Rotation paths and how fast each direction turns (degrees per step)
Each turn is a multiple of 5 degrees from 10 to 175, or 0.
Each row of a path follows its step; steps can be skipped.
path 1
step 1: [  3.7 -10.7   7.7 -19.7  -2.5   5.1   2.1  -3.8  15.5  18.0  33.5  -3.3
  -3.7  31.7   0.1 -28.3  24.8  12.3   4.6 -11.6   3.6  -2.6   9.1   1.6
 -13.0   7.5  -7.0  -2.3 -19.3  17.4  -4.0   2.9 -17.6 -16.3 -24.5  -8.7
 -18.2  11.9  -7.6  -7.9   2.4 -26.6   9.0  20.0 -12.3  -8.8   5.6  12.2
 -12.8 -51.4  28.7  -7.8  36.4  -7.4   4.2  24.0]
step 4: [ 18.9  -3.0  49.6  -0.9 -16.4  -7.8   5.4  -4.2  33.3  -2.2 -12.3  20.4
 -12.0  31.5 -16.3   4.3  -7.0 -16.4  32.0  -4.5   4.6  -6.6   4.1  19.0
 -17.7  12.7 -10.8  -3.7   7.7   1.9   7.5  -9.1   0.2 -31.7 -25.5  -0.9
  -8.0   6.5 -17.8  -2.4  25.2  -2.9  -1.1  17.5 -35.3 -20.9   4.2  20.9
   9.6 -19.5 -14.6 -13.3   9.4  -1.3 -13.7   5.1]
step 6: [  6.0  16.0   4.6   9.6  -0.1  -0.3  -1.3 -17.0   2.4   7.1  -4.9 -17.6
   4.2   8.6  12.9 -22.3  -9.9  -9.0  -1.8 -20.9  21.0  -6.8 -29.3  24.0
   5.7 -40.9 -15.4  -7.2  -2.7  23.0   8.0  12.2 -26.0 -29.4 -12.7  39.7
  -7.7  14.0 -11.9   9.8  -4.8 -11.7  44.3   1.5  17.2  -7.8   4.7 -17.2
 -15.9  -1.6   2.3   2.2  14.9 -21.1   1.3  25.0]
step 9: [  4.1  -8.2  15.7   3.3  -4.9  23.7 -30.7  -5.5   3.8 -29.4 -32.0  12.1
   1.4   5.3  25.5 -31.4   9.4   1.3  -5.2 -14.5   8.6  -9.3  -5.9  16.7
 -11.0  26.9  -5.7  -1.7  -9.9  29.7  16.6   7.9  15.8 -23.6  -1.9  -3.6
 -12.3  26.2 -26.2   4.2   2.9  -5.4  23.6  16.0  -3.6  -0.6 -23.8 -14.7
 -10.2   0.9   0.5  -4.4  -9.7 -33.0 -15.4  31.2]
step 11: [-25.7  10.0   5.4   6.5 -15.7 -16.7   8.6 -57.5  11.9   2.6 -12.5  -2.7
  -1.3   1.1  -9.1 -23.2 -19.3   7.5 -15.6   4.5   1.0 -15.9   0.8 -16.4
  -7.0 -39.0 -13.9 -23.6  -5.9  29.5  19.0  -8.9  -6.8 -21.5  -4.4 -24.2
 -23.4 -12.3   8.0   9.5  10.5  11.3   8.5  27.8  -9.1 -20.0   6.6  17.3
  14.0 -15.0  14.8  -2.2  -4.1  -7.7   0.1  -3.8]
step 18: [-17.6 -11.8  22.0  21.6 -26.8  21.1   5.2  -6.3  -9.3  -7.5  25.9  12.5
  15.8  21.8  14.4 -19.1   6.1  13.6  22.9 -30.8  -2.2 -20.2  17.2   2.9
   2.6  -3.4 -34.3 -10.7 -14.2  -1.6   7.4   3.4 -11.1 -10.2 -14.1  -7.6
 -15.8   5.4 -18.9   5.6 -19.7  -3.4  28.4  12.0  17.5  -8.3   4.7   1.7
 -18.1 -26.5  28.0  -3.9 -15.8  10.8 -10.2  32.9]
step 24: [  8.3   5.1  27.2  -5.1 -15.2  23.9 -10.0  24.0   1.9  -5.1  10.2  24.4
  -4.9   7.6   6.8 -24.1  22.1   1.9   0.4 -35.6  -2.8 -21.1   3.3  -4.6
  -8.0  18.5 -32.6 -10.7 -15.8  24.6  14.7 -14.1 -24.5 -15.4   2.7  -3.9
  15.8  24.1 -16.8  -9.9 -16.1 -19.9  16.0  18.8 -11.1 -15.3 -10.5  21.0
 -20.8   5.0  -0.2  -3.3   8.9   2.6 -24.7  30.5]
step 25: [  3.1 -16.2  -8.8 -30.5  12.3   8.4   2.2 -14.7 -32.3 -28.2   8.8  -6.9
   2.2 -10.9 -11.3 -19.0  12.8   6.7   6.5  -0.8   2.0 -15.2   7.5 -10.8
  18.5  26.2   0.7 -36.1  14.7  11.4   9.0 -11.0  -5.8 -17.2 -34.8  -5.1
  -3.9   8.4 -15.6  13.4  16.1   0.1   4.5   5.6  11.1 -41.5  11.7  18.2
  -7.6 -21.1 -24.7  -9.9  -9.4 -25.4   1.5  24.5]
step 29: [ 19.7   8.8   0.6  29.7 -12.3   5.3  -1.0 -24.4  14.7 -13.3  -0.6  17.9
 -12.3  14.8  25.6 -12.8 -22.4 -18.4   5.1 -34.1  19.0  19.1 -19.5   5.5
   6.0 -10.4  -8.7   1.7   9.4   0.3  11.4 -23.3 -25.9 -20.5  12.8   2.5
 -20.4  34.6 -11.1  41.4 -12.7   5.2  27.1  -1.6  -3.5 -22.2  -6.3   3.5
  18.4  10.7  -6.1 -11.4  -9.6  -5.7 -12.8   0.5]
Directions:
[ 4.8 -9.1  0.4 -0.4 -4.0  1.2 -3.3 -1.6 10.4  0.8  2.6  4.2  2.0 -0.1
  2.6  1.7  3.5  8.0  4.3 -1.3  9.1  1.7  0.8  3.9 -0.8  3.5 -0.2 -5.1
 -0.1 -3.1  4.0 -1.4  1.3 -1.0  2.3 13.0  2.3  4.7 -1.1 -3.0 -1.4 -2.7
  5.4  9.4  3.6  6.3 -4.4 -1.5 -3.6 -1.0  4.1 -1.2  0.4  8.4 -0.2 -6.5] | 125
[ -0.8  -0.4   2.2   5.5   7.4   3.4   5.8   6.8  -1.5   0.3 -10.5   6.5
  -3.4  -1.8  -3.5  -3.0  -5.2  -1.1   3.7   0.3  -2.9  -0.3   4.1   1.1
  -1.3  -2.0  -3.7  -6.1  -2.4  -7.0   3.5   1.9   0.8   5.8   0.4  -1.1
  -4.5   4.3   3.2   5.5  -1.1 -11.3   2.0   9.9  -1.8   1.6   0.5   9.3
   1.9   3.4   1.7   0.7  -4.7  -6.1   2.1  -4.2] | 55
[ 0.9 -5.4 -1.9 -9.2 -0.4 -3.3 -2.6  5.3 -4.2  2.1  7.0 -4.1 -7.6  2.3
 -2.0 -5.4  1.2  3.7 -2.4 -2.1  1.5 -4.6 -7.0 -4.8 -3.4  4.2  0.8  2.0
 -1.4  2.2  2.0  0.4  1.9  7.5 -5.0  4.0 -0.2  1.5  9.8 -4.4 -7.7 -6.8
  4.8  0.3 -2.6 -2.9 -6.3 -3.7  3.3  8.1 -0.4 -1.5 -5.4 -5.3 -0.7  6.6] | 45
[ -6.9  -0.3   1.6   1.6  -1.0  -5.4  -3.6   1.8  -1.5  -1.9   5.9   3.6
  -1.7 -11.9  -4.5   1.8   0.3  -5.9   5.4  -6.7  -1.4  -1.2  -2.7   9.7
  -7.1   0.8  -0.2   3.0   0.7  -6.4   4.4  -6.3 -10.0   0.8   0.7  -5.5
  -1.5   4.7   0.1  -5.3  -2.6   2.1  -6.1  -2.3  -0.1   0.3  -6.7   4.8
   1.8   0.6   5.7  -1.1  -1.3   7.4   1.9   3.4] | 130
[-4.1  1.9  6.1  5.3 -3.6 -7.3 -9.0 -2.2 -4.1  5.9 -5.3 -1.5  1.6  1.0
  5.6 -1.4 11.8  0.6  0.0 -1.9 -0.2  1.6 -4.2  4.4  1.2 -9.8 -5.2 -1.6
 -6.4  2.0 -5.6 -0.3  5.4  0.9 -3.0 -1.2 -6.6  4.6  3.9 -2.9 -0.9 -4.0
  1.4  3.7 -5.6 -4.8 -2.2 -1.5  3.2 -4.0 -5.4 -0.6  6.6  2.8  4.9 -3.7] | 145
